The rows of D fall into 4 groups and each row is roughly a mix of its group's hidden directions.
D, 106 rows:
[[-18 -19 -30   4  -8  10   6   1   4  -7]
 [-14 -19  11   5   3 -14 -10  -3   9  28]
 [  8  -8  -7  -6 -22   4  -8 -23  21  10]
 [ -3 -18   6  26  -7 -14  -4   9  22   7]
 [ -9  10 -11 -20   1 -11   0 -15  12  27]
 [ 12   2 -11   1   6  10  31  20  -8   5]
 [  0   1  13  12 -27   6   3  21 -11 -13]
 [  4  -6   3  -5  23   6  -7  12   9  31]
 [ 16  23   3 -16  -8  -6  -2 -18   4 -19]
 [-16  12  17  -7  -6  19 -14   0 -20 -11]
 [-14   2  -3  10   2   2   9  13 -30 -20]
 [-10   8  -6   4   1  -6   5 -21 -26 -22]
 [  6   4 -26 -10  -6  24 -15  -4  12  -6]
 [ -1 -20   1  14   0 -13 -10   6 -26  16]
 [-17 -19   8  12  17 -17  20  -3   8   0]
 [ 32   9  -3   3   7 -10  17 -12   0  13]
 [-19  -2  27  -5   6   7   4 -12  14 -18]
 [-22 -12   8   4   2  14  20  10  -3  21]
 [ 12   1  -3 -14  17  -5  28   5 -19  -3]
 [-23  -6 -21   5   4 -13  16  15   9  12]
 [-10  18  23  -5   5 -13  10  -6 -23  -2]
 [ 12  -1   7  -5 -13  -3   0  16  35   2]
 [-25  -4  -9   7   1  -4   3  16 -27  11]
 [ -2   6  19 -19   2  16  25  -8  -1 -14]
 [  4   0  -6 -11   2 -25  -9 -12  14  25]
 [ -6   4 -23 -12  -5  24 -20  -6   8   6]
 [ 18 -12   6  -7 -16  17 -20  -7  -8 -16]
 [  0 -23  21  -7   2  -3  23  -5 -18   4]
 [-11  -1  -2   8   2  10  -5 -12 -37   4]
 [ -3 -11  -2  -1   3 -25 -19  -7  12  23]
 [ 17  11 -13 -22   7  13  11  -3 -14 -16]
 [  0 -23  -2  10   2 -16 -24  19   3  -6]
 [ -8  -1  -7  -1  18   5  -7 -23 -26  13]
 [-10  19 -24  -9   1  23  13  -1  -7  -2]
 [ 15   7  21  -6  -6  -2   4  -8 -21 -24]
 [  3 -15   3   4 -13  15  -6  25  12  20]
 [ -9   5 -14 -24  15  11   6  -1 -17  18]
 [ 14  24   3   8  18   7   8  -9 -14 -18]
 [ 14  -2 -24  -2   8  -2  15  28  -3   4]
 [-14  23  12   1  11 -19  20   0  -9   2]
 [-17 -15   4  -4  -3   6  11  34  -2  -3]
 [  8 -18   3  11   2 -22 -28   4   6  -3]
 [ -6  31 -12  -4  -3  15 -13   5  13 -12]
 [-30  -2 -11  -7  -5   5 -25   4   3 -10]
 [  3   4 -22  -4  -7  -5  -6   5  34   5]
 [ -3   6  13   7  10   6  -6   1 -37   8]
 [ 10  -8  13  10  10 -23  26  10  -5  -4]
 [-20   2  15  -1 -11   7 -28 -11  -6  13]
 [-29  -2  -8  17   2  -8 -22  10   4   3]
 [ -2  -7  13  -3  -6   7  17  30  -6 -18]
 [-16  -2  15  16   7 -25  12   7   3  16]
 [  8 -10 -26  -3  -4 -13  17  10   9  19]
 [-19  10  16  10  10 -24  15   3  -3  13]
 [ -6 -28  18  10  -1  -9  -7   6  -3  22]
 [ 17  -2 -10  17  -2  -8  13   8  23 -19]
 [  5   6  30 -10 -13  -2   0  -7   2 -24]
 [ 26  12  -4  -8   2   3   8 -12  26 -10]
 [-20  27   0  10  -9  -2 -13  -9  16  -5]
 [ 14  -2 -17   5 -13  14 -14   0  22 -18]
 [  7  -1 -17  28  11  12 -11 -15 -10   2]
 [ 10  -2  -3  -7 -12  -7   3   1  38  -4]
 [  0 -10   8  10 -30  17  -6  14 -10   9]
 [-24  -3   5  18   2  26  -2 -13  -9   4]
 [ -9 -16  29   4  13  -4  15 -12  -7  -9]
 [-30  -2  13  15  12  -1  -7   3 -18  -6]
 [-10  -7 -20   3 -15  -3  13   6  12 -27]
 [-20  13 -19  16  17  -8   5   7  14  -6]
 [-17 -16  -4  24   8  21   1   9 -11   8]
 [-22 -20  14   2 -10  -5 -21   0  14   3]
 [ -3  -6  12   2  -8  -1 -21  11  -1 -33]
 [-21 -19   0   8   3  11  10  25  -4  12]
 [  5  25 -10  -4  -3  14  -3 -24  -4 -18]
 [  1   8  12  10 -28   0   3   0 -20 -20]
 [  2   5  -8 -12  32 -13   5  -2  20   1]
 [-13  -1  -6  10 -12   5   3 -10 -32 -17]
 [-21  13   2   9   7   7  -3   8 -32  -4]
 [  0 -15 -13  12 -11  11 -21   2  24   6]
 [ 13  12   0 -17  -9  17 -10 -11 -14 -23]
 [ 10 -14 -26 -12  -1  24 -12   2   6   5]
 [ 16  24  -3 -11  -4  -4  -5 -27   3 -12]
 [  1  -7 -25   9  13  -8  -5   0   2  29]
 [ 12 -11   5   2   5  -4  18   0 -34   9]
 [ 17  -4  -4   2   2   3  21  30  -7 -12]
 [  3 -16 -20   9   4 -22   9   5  15  16]
 [ 11   0  -1  -6 -19  -7   3  -6  35  -7]
 [ 11   1  20   6 -30   9 -10  -3 -10  11]
 [  3  -9  14   2 -20  12 -30  -9  -2  -8]
 [ 14   2 -25  16  10  -6 -23 -13  -2   1]
 [ -1  24   6 -19 -10  24  -3  -2   2 -14]
 [ -8  21   3 -31 -10   0  12 -10   8   0]
 [-21   1  24 -10 -12  -3 -14 -18   8  -4]
 [  4   5  -1   1 -29  -8   7 -11  11 -26]
 [ 28  -9   9   1  -9   2   2  -1  -6 -28]
 [ -3  28   5  -3   1  20 -16  -3  -3 -19]
 [  1  11  -3   7  20   0  28   0 -22  -6]
 [ -2 -14 -11   3 -30  14  -7 -18   1   8]
 [-19  -7 -17   5  23   4   7  16 -17  -4]
 [ 18  -4  10  -5  -5 -26 -19   3   8 -16]
 [ -4  -5   8 -11 -24  12 -27   6 -11   7]
 [ 24   4  19  -9   2   8   4 -19  12 -16]
 [-28  -4  19 -18 -10  14   5   1   4  -7]
 [ 21 -12 -23   3   7   1  18  12  14  -7]
 [-10  11   5   8  11  -5   8  10 -29 -20]
 [  3  -6  -1   5 -39   6   2   0  10 -12]
 [ 37   0   6   4   0  -1 -16 -15   1  -3]
 [  1   4  -2  -4  14  -3  32  -6  22  -9]]
In each list below, one row fits none of the groups, and each other row fits one group, some only roughly. Which row is it?
  * q_409: [-12  -7 -18  -9   0 -12 -29  13   7 -10]
  * q_665: [  9   3  24   3  -5 -12 -12 -25   4 -15]
  * q_846: [ -2  25  19 -10  14  11   6  -1 -21   3]
  * q_19: [-20  28  -5 -18   5   7  -5 -10 -10   7]
  * q_949: [  5 -28 -12   4  10   0   7  14   6  23]
  * q_501: [-15 -18 -21   2  14  16  -3  11 -12  14]
  * q_450: [-24  10   0 -15  -3   4   5 -21   7  21]
  * q_297: [  7   9   2 -10  19 -15  -4 -29  11   7]
  * q_57: [-15 -13 -13   1  24  10   3  22  -2  11]
  * q_210: [ 13   0  35   2  -5  -5  15 -15   2   3]
  * q_575: [-18   4  -8  21   1 -10  -4   5  24  18]
 : q_846
  * q_877: [  0 -13   5 -23  -9   3  30   0   8   6]
  * q_146: [  6  12 -12 -20  -4   1   7  22  -1 -24]
  * q_77: [ 13   2  24 -15 -10 -11  14  14   4 -16]
  * q_264: [  5  -7 -14  -1   2 -22 -30  -1  11   9]
  * q_708: [-21   2   1 -17  -8  17  13  23  -1  -8]
  * q_199: [ 13 -11  26   6  14  -2   5 -18  -9 -14]
  * q_263: [-11  -3 -13 -16  -3 -22 -25   7  13   3]
  * q_237: [ -7 -17 -15  -1   2  12  -1  18  23  18]
  * q_365: [  8   5   7   1 -23   1 -11 -30 -14   4]
  * q_543: [ -5   4  15 -18 -13 -19 -20  -8  12 -12]
  * q_612: [-16  10  -7  -7 -15  13 -18  18 -20   2]
  * q_493: [  8  12   4 -11  23 -16  20  -4   0 -19]
  * q_544: [ -5   3 -18  19  21 -16  18   9  -6   4]
  * q_557: [ 12 -33  10  15  -3  -9   2  10   5   8]
  * q_220: [ -2 -13  31  -9  -4   7  -5 -14  17 -10]
 : q_493
  * q_691: [ 19 -16  17  10   3 -15  -8  15   1 -18]
  * q_808: [ 23 -10   8  -1   1 -13   8  25  -4 -17]
  * q_378: [ 23 -20  -3   7   7  -9  22  13   3  -7]
  * q_623: [ -4 -17  -6   2   1  20 -13   3 -12  29]
  * q_382: [ 16   1 -17  -9   8 -11  21  12   3  21]
  * q_86: [  1 -18 -10  -3 -25  15  -3   6  20  12]
  * q_239: [  9 -28  -5   7  -9  18 -20 -10  -3  -3]
  * q_983: [  1  -7  15   9 -13  19 -11   3 -20  22]
  * q_922: [-24 -11  -5  11   2   1 -31  -1   3  -7]
  * q_396: [-17   9 -14  -5   3   7  -7 -26   2  22]
 : q_239
  * q_888: [-17   1 -19   3  13  -4  14  12  -6 -26]
  * q_175: [-13  24   9  -7   8  17   2  -5  14 -20]
  * q_384: [ 13 -12  12   9  19 -11  21 -11 -17  -4]
  * q_804: [  5   7  -7 -11  -2 -18   7 -18  27 -15]
  * q_658: [ 11  18  29   4  -8  -6  -3  -3 -21  -6]
  * q_613: [ -5  -8  28 -12  -2  -1  -4  -7 -27   9]
  * q_875: [-20   3 -24 -17   3  -2   3   8   7  21]
  * q_348: [  1  -4  23 -24 -16  -6 -17  -1  -9 -10]
  * q_579: [  4   2 -13  -9   8 -14   9  -3  33 -13]
  * q_119: [ 13 -19   4   5  -1 -15  -5 -11  31   4]
  * q_454: [ 24  -7  11   9  -1  -1   8  19 -11 -23]
  * q_582: [ 12  11 -12  -4   3 -15 -14 -28   5  14]
 : q_348
  * q_577: [ -9   4  18 -19  -4  -9  15 -11  10  23]
  * q_695: [-20  -2  -4 -15  -1 -13 -17 -13  14  20]
  * q_485: [ 20  10   8  11  13   6  -4  -6 -29 -10]
  * q_670: [-15 -16 -29  -1  14  10  -4  -8  -9   9]
  * q_47: [  2  13   8  -8 -10  13  -2 -27  23  -6]
  * q_383: [  6  18 -24  16  11  -5 -12   8 -17   1]
  * q_726: [16  5 25 -3 -6  1 28  8 -5 -8]
  * q_53: [-18  -2  15  -8  -9  16  13  18  -4 -20]
  * q_942: [ -3   0  11  10  -4   5   6  38 -10  -8]
  * q_856: [-15 -14   5   2  -9  10 -30  -7   1  18]
  * q_415: [  4  22  -2   2  -8  16 -28   1 -15  -6]
 : q_47
  * q_752: [-16 -20  17 -15 -17   2  -1   2  20   5]
  * q_90: [-25   8  22   1   1 -12  -3  -5 -13  19]
  * q_100: [ 10   6 -29   0   4 -11  17   6  19  11]
  * q_94: [-14 -20  10   3 -14  -4 -28   5  -2  11]
  * q_885: [-14  -7  -2  13  -8  15  -1  11 -33  -1]
  * q_758: [ -6  10  11   1  20  -1  -5 -14 -31   9]
  * q_537: [ -1  14 -12  11   5  17  -6 -32  -6   1]
  * q_195: [ 11  23  -3   6  -2  14 -24   2 -19  -7]
  * q_652: [ 15   7   7  -5 -20 -11  -2 -20  22 -11]
  * q_764: [  2   7  19  20  21  -4  -3 -13 -13 -17]
  * q_890: [ 31 -23  -5   0   1   4  11   6  -4 -14]
  * q_897: [  3  11  -6 -11  15 -19   4 -23  16 -14]
  * q_797: [ -9  16   8 -26 -13   8   9   5   1 -22]
  * q_80: [-10   1 -25   2   8  -3 -18 -13   2  24]
  * q_308: [ 15  16   0 -25 -23  -7   1  -3   7 -12]
 : q_308
  * q_490: [  9  21 -17  -1  13   1  21  -2  19  -9]
  * q_347: [ -4  -3 -15  -7 -22   1 -24  13  12  15]
  * q_644: [ 21 -13  29  -7  -2   5   0 -14 -11  -5]
  * q_821: [-11 -12  10   8   1  23  17  23  -9  -5]
  * q_413: [ 36 -10   1   0   2  -4   6  -6 -17   8]
  * q_995: [  5  19  20  -1  16 -11  -1 -11 -24  -5]
  * q_319: [ -5  -6  -4   4  -9   0  12  32  16 -17]
  * q_122: [-17 -10   6  22   2   7 -26 -16  -3  -1]
  * q_46: [  6 -18  32   4   2  -3 -13 -14   0  -8]
  * q_62: [  9  -9 -10   2  -5   6  19  26  20 -10]
  * q_156: [-13 -13  24  -5   9   1  20  -5 -20  -3]
 : q_62
  * q_385: [  7  -2 -30   5  10 -10 -19  -2   0  18]
  * q_37: [ -4 -19 -18  -4  -6  16 -10 -12   7  24]
  * q_838: [ 25  -5  -6  19   5  -3  -7  11  -7 -24]
  * q_524: [  0  -6 -17  18  17   6  -2 -10  -2  28]
  * q_520: [ 17   2  19  -4  10   7  20  -8 -23  -7]
  * q_323: [ 12  19  29   4  -9  -9   1   4 -12 -14]
  * q_180: [-22  -1   2   4  15  -2 -12 -20 -11  20]
  * q_793: [-35  -6  16  -5  -6  11   1  -5   4  11]
  * q_676: [-19  26   8 -13   0   3  -5 -10 -21   3]
  * q_717: [-18 -27  -3   9  -2 -19  -2   6   8  15]
  * q_932: [ 34   3 -10   7   8 -18  10   8  -1   1]
  * q_392: [  1   9 -29 -15   0 -10 -23   0   6  -9]
  * q_408: [ 11  19  18   2 -10 -16   7  -7  -2 -25]
  * q_139: [ -8  11   1   1  29  -6   0 -13 -25   1]
  * q_422: [-14 -17  -4  22   5   0 -29  -5   3   1]
 : q_180
  * q_462: [ 18  -8  25 -16 -11  11  -5 -16   6  -7]
  * q_371: [  9  -2   4  -6  -3   6 -15 -28   2  26]
  * q_947: [  4  21  20  -9  -9   3   2 -25   1 -16]
  * q_765: [ 10  21  16 -10  10 -21   1 -11  12 -13]
  * q_550: [-27  21   4  -6  -3   5 -18 -11  -2  13]
  * q_435: [ 10  20 -17  11  19  -5  12  -5  16 -11]
  * q_115: [  4  17   5   3   1 -17  11 -11 -11 -30]
  * q_72: [-20   9  -3 -15   0  12  26  11 -13  -2]
  * q_359: [ 16 -16   5   9  18 -17  23 -10  -4   3]
  * q_31: [  5 -14  -5  -1 -30  13  -3   6  19  13]
  * q_300: [ -3   7 -24  -7  -7  31   4  -5  11  -5]
  * q_288: [-24 -16  -7  11   1   6 -22  15  -3  -7]
 : q_300
  * q_49: [-12 -16 -26  -4   8  15  -6 -13  -5  17]
  * q_916: [ -2  10  19   0  -9  11 -31  -3  -9 -12]
  * q_476: [ 33  -3   3   3   7 -18  15   3   2  13]
  * q_745: [  2   4 -14 -14 -13 -17 -10 -15  26   3]
  * q_833: [-28   7  10  11  -7  -8 -16  -4  10  17]
  * q_719: [  9  18  -7  -5  14   4  31  -4   6 -11]
  * q_299: [ 23 -15  11  19   4 -18 -15   0  -1  -7]
  * q_677: [ 19 -18  12   9  14 -14  20 -11  -6   2]
  * q_798: [  1   2  16 -19 -19  18 -22  -2   5  -4]
  * q_931: [  6 -25  23   5 -12   5 -19   0 -11   4]
  * q_405: [ 15 -14  -6   6  13 -12  29  -5 -12   7]
 : q_745
  * q_702: [-20  15  -3  -1  -3  24  -1 -25  -4  -3]
  * q_809: [-19  20   5 -15  13  -4   9  -6 -19  14]
  * q_551: [-12   7   7 -15 -11  18   9  12  -4 -27]
  * q_399: [ 10  21  18  -5  18 -16   0 -15 -11  -5]
  * q_607: [ -7  -8 -17  -5   9  -6  10  16  29 -12]
  * q_386: [-10  12 -37  -9   6   9  -9  -2   1  -2]
  * q_93: [ -9   3  10   3 -15  -3  24  11   0 -27]
  * q_137: [  2   7  10  -1  16  -9  10  33  11 -10]
  * q_552: [ -1  -7  -7  14   5  20  17  25 -14  -4]
  * q_433: [ -4  -2  32  10 -14  -9 -17  -6  -5  -8]
  * q_244: [ 15  16   8 -21  -8 -10  13   6   6 -22]
  * q_360: [ -6 -17 -18   4 -25   9   4  11  18  -7]
 : q_93
  * q_202: [ 25   6  -7  16   5  12   9   5 -14 -21]
  * q_887: [ -3 -20 -19  -4  -9  12  -7  -2  24  15]
  * q_891: [ 29  -6  11  21   9  -7   7 -11  -8   8]
  * q_243: [-18 -16 -13  13   5  15  -2  25  -8  -2]
  * q_906: [-24   5   4  23  14  -9 -20  -3   1  -5]
  * q_212: [ 25 -20  18  -8  -9  -2  -8 -15   8   4]
  * q_377: [ 11   3   1 -20  -2   8  23  -6  27  -5]
  * q_281: [-10 -19  -9  15   5  -9 -31   7   3   1]
  * q_447: [ -3  18 -23 -14  -2  -1 -21 -10   3 -17]
  * q_418: [  5  21  -7  -5   9 -13  25 -20   3  -8]
  * q_141: [ 19 -23  10  19  -6 -11   1   9  14  -9]
 : q_418
  * q_760: [ 12  23  20  -7   8 -13  -4 -20  -7  -5]
  * q_307: [-27  -8  -3   7   7 -11   7   4  28   0]
  * q_952: [-20   5 -18  13 -14 -11   6  -9 -21  -9]
  * q_611: [ -6  31   2 -13   4   0  12  -9 -17 -12]
  * q_975: [ -8  29  -4  -3  13 -12  24   1  -8  -7]
  * q_434: [  5  15  28 -10  -8   0  10 -23   6  -3]
  * q_632: [ 17  12   8 -12  14 -17  -2 -24  14   3]
  * q_14: [ 22  -1 -22  -7  10   4  19   8   1 -18]
  * q_7: [  6  12   0  -8  -9 -15   7 -13  20 -27]
  * q_451: [-29   5 -19  -5  -5   1   7  19  12   5]
  * q_747: [  0 -17  -4   2 -16  19 -13  -1   2  27]
 : q_952
  * q_502: [-12 -17 -26  -6  15   8  -3 -12   7  14]
  * q_913: [ 14  21 -15   6  19  -5  15  -6  15 -10]
  * q_834: [  1  -6 -12  -3 -14  -4   9  11  32 -14]
  * q_835: [  0 -22  18  -6   8  -7   5   4 -23  19]
  * q_939: [  8  11  -1  -8  -4 -18   3 -20  28 -12]
  * q_235: [ 10   5  10 -26 -11  13  26  -5   3  -3]
  * q_211: [ 11 -13  -1  -9  -2  -8  16  -7  33   2]
  * q_938: [ -6  27 -13  -8  10  11  22   4   5 -11]
  * q_954: [ 10  14  23 -19   8 -12   6   5  -6 -20]
  * q_545: [ -2  -3  -4  20   4   3 -28 -25  -2  -1]
  * q_59: [  0 -15 -18   4   7 -20 -18  13   7  17]
  * q_854: [  9 -11  -2  -1   9 -10  36  -6  12   1]
  * q_818: [ 18 -16  27 -15 -10   9   5 -10  -6  -4]
  * q_79: [ 34  15  -8  -4   6 -14  12   0   0  -7]
 : q_954
